In the data rows, 128 means zero.
Here are some points, one per row:
[118 161  98 145  99  79 155 146 129 106 129 123]
[ 84 150 143 158 144  89 143 136  99 140 123 123]
[ 96 152 160 148 136 122 141 138  92 128 125 114]
[ 94 152 160 150 131 142 144 138  96 124 126 114]
[ 93 155 154 149 129 151 143 143  99 125 127 122]
[ 99 152 151 149 122 157 141 144  98 127 126 116]
[ 93 153 150 154 117 154 142 141 105 118 131 124]
[ 99 152 145 148 119 155 140 145 102 124 132 117]
[ 97 152 145 155 115 151 143 144 106 115 130 120]
[103 161 137 146 112 149 151 139 100 121 130 102]
[ 94 126  39  48  99  57 140 155 179 111 174 162]
[127 134  54  72  90  71 144 173 183 161 164 168]
[174 139  79  78  95 110 145 182 168 186 158 156]
[165  97  66 142  90 145 139 159  97 159 138 103]
[164 116  76 141  95 159 145 152  91 156 146  88]
[142 125  89 151  96 157 140 153 105 141 143 112]
[133 131 112 146  89 154 139 153 101 142 136 105]
[105 156 132 146 110 133 150 143 103 100 133 110]
[100 154 134 147 107 134 146 147 106 107 129 117]
These points spread out most along one direction. Where along it does each point below lie, from 0 to 9? The average falls between 4 and 5, and the first point above lies past it.
[185 156 133 114 101 114 132  81 128 200 170 158] 6
[194 155 136 126 100 138 134  91 127 180 163 158] 5
[190 151 139 134 106 151 134  99 121 176 159 161] 5
[166 153 146 137 132  85 139 105 108 170 157 159] 5
[169  61 127 103 202 155  94  92 172 102  66 144] 5
[149  60 138 118 187 156 101  81 177  97  70 160] 4
[137  80 149 129 169 154 115  79 170 106  79 156] 4
[134 100 144 143 165 156 124  82 164 104  98 159] 4
[106 106 153 139 169 135 128  89 127 114  95 141] 3
[111  62 142 132 194 159 111  79 166  85  73 152] 4
[123  94 150 136 146 104 121  86 178  70  78 153] 4
[112 117 144 144 136 105 130  94 169  83  84 151] 4
[126  73 141  47 152  59   5 175 154  88 196  39] 6
[144 139 159  48 170  83  23 159 106 158 136  35] 5
